Rotation paths and how fast each direction turns (degrees each step):
Each turn is a multiple of 5 degrees from 10 to 175, or 0.

[ -9 -14   1   7  -5   4   3  22 -15   9   3 -12  -9 -10  -6]
[ -1 -15   9   4  -8  14   5   6 -17  -4  -7 -21   1 -11   2]
[ -7 -26  12   3  -5  -2 -12   6  -5   4  -5 -16   4  -5  -7]
[ -1 -14   9   7   7   9  -8  18 -10   1  -3  -9  -6 -16 -15]
[ -7 -11  10  -4   0  20 -10   2 -20   8 -10 -12  -4  -8   0]
[-15 -19   3   2  -9   0  -4  15 -13  16   1 -12  -7  -3  -3]
[ -1 -13   5   8  -6   9   9  17 -15  -3  -1 -18  -4 -14  -4]
[ -3 -22  14   1  -6   8  -8   0 -10  -1 -10 -20   6  -6  -1]
[ -7 -21  10   6   3   0 -14  15  -6   7  -2  -9  -3 -10 -15]
[ -2  -7   8   1   5  20  -5  12 -19   4  -6 -10  -8 -15  -7]
[-14 -17   7  -3  -9   9  -7   4 -18  14  -5 -15  -3  -2   4]
[ -8 -18   3   9  -8  -1   4  21 -11   5   3 -16  -5  -9  -7]
[  3 -16  12   5  -3  13   0   5 -14  -8  -9 -20   3 -13  -3]
[ -8 -24  13   1  -1   2 -17   4  -7   8  -7 -12   2  -5  -9]
[ -5 -11   6   5   6  10  -7  20 -14   8  -1  -7 -10 -14 -13]
[ -7 -11   7  -3  -5  19  -2   4 -22   8  -8 -15  -5  -8   4]
[-13 -23   5   4 -12  -3  -2  12 -11  11   0 -17  -2  -3  -2]
[  2 -15   8  10  -2   7   4  17 -11  -6  -2 -17  -2 -16 -10]
[ -2 -20  15   0   0  12 -13  -1 -11   0 -12 -16   4  -8  -4]
[-11 -18   7   3   3   2 -15  15 -10  13  -1  -7  -7  -8 -13]
[ -4  -7   4   2   0  19   2  14 -21   5  -3 -12  -9 -13  -3]
[-11 -20   8  -1 -13   7  -2   3 -16   9  -6 -19   0  -2   5]
[ -5 -22   6  10  -6  -4   0  19  -6   1   1 -16  -2 -10 -11]
[  3 -14  13   4   3  16  -5   7 -13  -6  -9 -16   1 -15  -8]
[-11 -20  12  -2   0   7 -18   4 -11  13  -7 -10  -2  -4  -6]
[ -9 -11   2   5   1   8  -2  21 -16  11   2  -8 -12 -12  -9]
[ -5 -12   7   1  -9  16   4   5 -21   3  -7 -19  -2  -9   5]
[ -9 -26   9   5 -10  -4  -5   9  -7   6  -2 -18   2  -4  -4]
[  2 -16  10   9   4   7  -3  17  -9  -5  -3 -13  -2 -17 -14]
[ -4 -15  13  -3   2  17 -14   0 -15   5 -11 -12   0  -9  -3]
[-14 -17   4   1  -2   2 -10  15 -13  17   0  -8  -8  -5  -7]
[ -4  -9   3   5  -5  14   8  17 -20   2  -1 -16  -8 -13  -2]
[ -6 -22  11   1 -11   6  -2   1 -13   2  -8 -21   4  -4   3]
[ -4 -23  10   9   0  -3  -8  17  -4   2  -1 -13  -1 -10 -14]
[  1 -11  11   2   7  19  -8   9 -15  -1  -9 -12  -3 -16  -9]
[-13 -18   9  -4  -3   9 -14   4 -16  16  -6 -11  -4  -3  -1]
[-10 -14   1   7  -5   4   3  22 -15   9   3 -12 -10 -10  -7]
Directions:
[ 4 -6  2  4 -5 -6  6 -1  5 -9  0 -7  6  0  1] | 70
[  0  -1   4  -5  -3   6  -3 -12  -3  -1  -6  -3   4   3   7] | 130
